Each path below is one point turned by a fixed rotation once a step. After each direction that follows a path, write how fast that rotation turns it, in deg/step (0 if it stays still).
Each turn is a multiple of 5 degrees from 10 to 175, or 0.
Each row of a path follows its step; steps can be skipped.
Path 1:
step 0: [ 2.86 -3.53 -2.78  1.26  0.49 -1.78 -2.98 -0.32 -0.40  1.05 -1.09  2.04
 -0.90 -1.04 -1.49  2.32 -0.88  0.60  1.66  2.46  1.19  4.77  2.58 -1.56
 -2.58 -1.18 -4.16  0.66 -2.41 -1.16 -1.29 -1.18 -3.85  1.89  1.38 -2.24
 -0.20]
step 4: [ 1.38  4.80  1.84 -1.67  1.41  1.70  1.95 -2.82  3.00 -3.11 -0.41  0.78
 -0.91  1.30  1.11 -2.53  0.89 -3.05  0.17 -0.90  2.24 -2.17 -4.88 -0.32
  1.69 -0.36 -0.64 -2.41 -0.43 -0.75 -0.27  0.08  3.80  1.71  3.24  0.86
 -1.44]
step 7: [ 1.99  0.73  2.62  2.26 -1.52  1.00 -1.00 -2.62 -1.95 -1.39 -0.11  1.14
 -1.32  0.44 -4.99 -2.99  0.69 -0.49 -2.30 -4.17  1.33 -0.68  2.65  0.53
  2.56  1.56  1.07  1.77 -0.17  1.21  1.86 -1.18  1.84  5.03 -0.64  0.84
  3.48]
step 8: [-3.63 -4.57 -3.55 -0.32  2.36  0.19  0.38  1.64  0.61  2.54  0.68 -0.47
  1.09  1.75 -0.92  4.07 -0.18  0.36 -1.11 -0.91  3.13  1.06  1.41  2.71
  1.18 -0.32  2.03  2.16 -4.65  0.93 -1.72 -2.58 -2.88  0.27 -2.15  0.87
 -0.97]
step 13: [ 2.58 -1.05 -3.13  2.47 -0.30 -2.92  1.20 -3.40 -0.33 -2.12  0.61  0.56
 -0.88  3.95 -3.36  3.14  0.15  0.61  2.91 -2.85 -0.31 -1.15  2.08 -2.27
 -1.53  4.08  1.25 -1.06  2.29 -0.86 -1.02 -1.44 -2.59 -0.30  0.47  2.48
 -1.80]
step 15: [ 0.15  0.35  5.89  2.82  2.28  1.06  0.39  0.33 -0.26  0.87 -0.54  0.27
 -0.48  2.25 -2.75  0.94 -0.86 -2.22 -0.27  0.62  0.86  1.88  2.52 -0.73
  4.17  2.52 -1.99 -4.78  3.39  0.87  0.20 -0.64 -0.75  2.14  1.66 -0.45
 -2.67]
step 17: [ 2.58 -0.99  3.85 -3.35 -0.73  1.47  1.00  0.90 -1.20  1.98 -2.75  0.66
 -0.56 -2.05  0.44 -2.53 -1.97 -0.89 -2.42  2.09  4.67  0.34 -1.33 -2.47
 -0.93 -3.44 -1.60 -0.22 -0.35  2.30 -2.10 -0.41 -1.10  4.59  1.09 -2.54
  0.21]
step 19: [ 2.52 -2.98 -3.46 -0.31 -1.18  0.11  1.98 -4.21 -1.35 -0.32 -2.42  3.02
 -0.91  0.63  0.42  2.93  1.44  2.40 -0.23  2.31  0.58 -1.37 -4.66  0.18
 -3.76  0.57 -0.20  1.10 -3.65  2.80 -0.42 -1.35  1.27  1.44 -1.01 -1.00
  1.65]
step 20: [ 1.20  0.44  1.82 -0.16 -1.83  0.90  1.26  3.09 -1.01  0.82  0.24  2.83
  2.86  5.78  0.59 -3.89 -3.94  2.58 -0.43  0.18  2.52 -0.59  2.25  2.78
  0.41 -0.40  0.58 -0.95  1.31 -1.79  0.00  0.31  2.61 -0.07 -3.70 -1.52
  2.37]
step 21: [-0.91  0.07 -2.13 -0.16  2.95  0.90  2.73 -3.03  4.21 -0.90 -1.11  0.86
  1.39  3.86  1.17  4.84 -0.68  0.69  0.26  0.16 -2.29  1.13 -1.75  0.89
  1.84  0.52 -0.26 -3.34 -0.92  0.92  3.76  0.69  0.71 -2.36 -0.55  2.73
 -3.68]
step 25: [-0.95 -2.56  2.43  1.39 -2.16  2.35  0.77  1.57 -4.01 -0.26  4.25  3.85
 -1.60 -1.87 -0.71  2.16 -1.48 -2.87 -0.02 -1.48  2.90  0.58 -1.31  1.02
 -0.13  2.54 -1.43  1.57 -1.21  0.35 -3.96 -1.75 -1.62  1.60 -0.53 -2.09
  2.84]
Speeds:
[-0.16  0.29 -0.77 -0.46  0.14 -1.01  0.86 -0.27  0.76 -0.30  0.38  1.04
 -0.53  1.20  1.32  0.03 -0.27  0.35  0.12  1.57 -0.19 -0.55  0.63 -0.88
 -0.23  0.10  0.04 -0.03  0.01 -0.96  0.71  0.63  0.42 -0.07  0.02 -0.02
  1.20]	40
[-0.11  0.03 -0.97  0.48 -0.35  0.15 -0.44  0.40 -0.40  0.85 -0.19  0.20
 -1.79  0.05  0.93 -0.70 -0.02 -0.25  0.14 -0.68 -0.35 -0.20 -0.27  0.06
 -0.47 -0.21 -1.03 -0.41  0.20  0.03 -0.18  0.93 -0.34  1.42 -1.10  1.33
 -0.56]	60
[-0.67  0.02 -0.20 -0.18 -0.56  0.17 -0.38 -0.65 -0.25 -1.14 -0.17 -0.92
 -0.80  0.72 -1.08  0.72 -0.32  0.96  0.92  0.76 -0.04 -0.41  0.51  0.64
  0.77 -0.95 -0.73  0.60  0.10 -0.36  1.21 -0.47 -0.88  0.11  0.11  0.73
 -0.71]	135
[-1.37 -0.58  0.88 -0.14  0.55 -0.03 -0.85  0.37  0.01  0.45  0.42  0.68
 -0.69 -0.21 -0.17  0.04  0.45 -0.03 -1.13  0.58  0.27  0.22  0.51 -0.62
  0.38  0.27  0.48  1.38 -0.31  1.09  0.29  0.11 -0.98  1.42  0.82 -0.02
  0.56]	40
[-0.04 -0.12 -0.51 -1.28  0.57 -1.21  1.13  0.50 -0.34 -0.14 -0.24 -0.50
  0.84  0.35 -0.07 -0.40 -0.53 -0.38 -0.84 -0.60  0.84  0.01  0.26  0.14
  1.12 -1.64  0.60  0.41  0.44  0.49 -0.24  1.02  0.07  0.32 -0.37  0.64
 -0.45]	115
[ 0.21  0.62  0.87 -1.19 -1.09  0.26  0.47  1.03 -0.08 -0.80  0.92 -0.24
 -0.78 -0.01  0.51 -0.10  0.59  0.58 -0.48  0.32  0.98 -0.34  0.24  0.31
 -0.03  0.43 -1.63  0.39  0.24  0.95 -0.82 -0.23  1.07 -0.28 -0.09 -0.30
 -0.20]	135
